Each row is where one point has got to under a steady rotation. How many steps took it there?
The counts run from 0 to 339.
[128 120  91 153 107 142 134 115 128 146 171 130 140 146 176 147 157 157
 117 107  83 107 122  99 132 144 178 162 154 156  88 133]  28
[115 135  92 137 144 116 134 138  46 177 139 148 118 115 131  91 130 112
 125 172  93 114 106 137 136 101 128 107 162 115 156 116]  24
[ 76 119 149  92 148 141 116 134 192 121 101  90 125 167 108 153 114 134
 115 129 137 162 129 112  81 165 124 138 114  92 130 171]  63
[204 128 113 145  97 101 103 104 161 103 134  85 117 133 116 118 129 143
 170 106 151  89 136 153 153 108 152 108 110 131 127 140]  73
[100 119 122  99  82 101 115  91  75 110 135 125 105 108 111  85 144  70
 184 120 112 127 126 153 144 112 136 140 138 114  90 114]  31
[ 94 109 138 107 101 157  92 114 170  90  80  77 123 147 100 125 107 109
 135 107 151 147 132 123  91 141 125 150 104 104 133 173]  62
[133 114  88 137 103 124  93 122 134 144 107 126 139 142 174  90 184 106
 134  85  92  95 128 149 142 117 166 133 194 128 135 108]  263
[159 127 150 172 166  86 110 152 131 147 132 124 134  90 170 145  94 156
 152 176 163 145 117 124 115 115  95  88 125 118 175 116]  231
[ 74 123 143  94  85 108  86  98 141 125 102 105 122 131 122 120 143  98
 129 101 116 142 103 103 109 158 117 194 133 103  83 142]  121
[153  80 107 149 117 156 118 138 179 114 128 121 115 169 166 158 132 168
 156 116 121 161 139 149 102 133 167  90 129 136 161 135]  146
[119  77 138 127 113 125 103 123 210 140 131 141 117 121 139 167 132 187
 153 120 111 147 123 126  83 134 146 119 147 151 140 155]  57
[115 146 142  98 153 139 148 139 200  81 133 121 134 172  98 142 158 118
 103 123 138 144 181 162 132 152 138 107 108 125 132 151]  240
[ 95 124 128 141 127 166 125 148 134 163 111 153 139 140 148 155 124 155
  64 150 120 163  87  80  79 143 120 149 100 128 151 146]  288
[114 155 135 141 186  97 151 136  80 127 149 147 131 119 147  98 151  91
 105 178 130 162 148 160 147 129 110  93 116 108 146 104]  95
[123 115  94 137 169 149 154 143  99 149 152 149 130 131 127 125 126 148
 132 149  78 110 157 165 130 112 159  92 194 150 163 131]  336
[129 113 109 127 151 144 100 170 166 169  78 114 122 153 139 141 103 158
 114 115 122 107 118 110  89 135 141 116 162 110 185 145]  69
[157 122 107 133 120 144  78 159 160 143  57 116 117 146 127 100 126 136
  90 107 145 106 115 125 106 105 124 114 137 107 197 146]  68
[141 149 146  92 110 109 115 148 104 154  89 150 101  82  85 122  84 126
 114 137 160 111  87  99 127  98  90 137 108 110 138 124]  214
[138 108 104 154 127 138  88  91 114  99 105  67 153 115 120  92 118 105
 171 127 118  86 150 153 139 105 134 130 182 121 138 151]  250
[132 101  83 118  75 142 167 108  65 126 169 139  97 141 110 139 124 145
 170 117  96 119 112 119 141 118 160 127 112 150 104 122]  118
[152 178 150 138 182  96 144 131 115 116 150 148 148  86 106 107 143 114
  88 174 156 124 154 142 161 109  97  95  95 134 139 124]  7
[158 116 133 143  98 100 156 137 114 158 177 170 101 101 153 171 101 183
 172 136 126 128  97 102 131 118 131 115 121 150 116 102]  130
[ 75 111  97 125 157 164 164 119  80 106 155  98 127 172 123 111 132  93
 146 139  91 145 159 145 123 153 158 128 145 111 118 132]  17
[ 93 163 111  94 143 123 101 139 131 141  79 110 139 144 114  72 162  68
  77 116 116 104 136 146 131 139 118 146 160  90 138 135]  257
[ 90 132 157 143 135 110 102  84 108  95 137  86 163  99 144 110 135  74
 167 121 139 117 134 145 149 150 109 169 154 109  85 122]  179
[128 117 109 201 168 148 146 123  96 149 166 127 169 114 189 144 124 160
 117 165 100 125 126 116 131 129 141 125 156 159 135 123]  100
[151 128 136 139 120 153 123 104 129  51 115  92 147 130 105  94 127  83
 148 103 169 120 172 177 174 118 130 115 104 127 116 123]  2
[121  90 155 109  60 107  91  92 171 110 129 152 115 116 154 122 168 118
 178 104 117 161 113 147 122 119 145 141 139 146 100 118]  44
[114 114 124 161 190 132 140 119  92 147 160 116 153  88 135 133  93 157
 157 178  99  99 138 138 134 115 125 114 192 154 140 138]  12
[117 170 157 134 125 119 133 130  79 136 112 163 151  59 121 119 127 108
  88 145 140 115 103 111 154 113  79 161 122 141 112 104]  273
[181 167 107 174 122  81 117 116  85 155 158 139 145  99 155  94 155 139
 108 144 128  89 116 126 176 102 131 120 134 138 122 111]  261
[164 107 131 126  83  90  90 113 138 141 121 174  96  81 112 110 139 155
 141 156 118 131  93 146 113  69 116 102 121 155 156 142]  291
[ 82 114 110 117 131 203 175 109  98  99 145 120 148 154 106 140 126 120
 115 113  90 119 152 130 131 146 160 160 145 157  94 136]  105
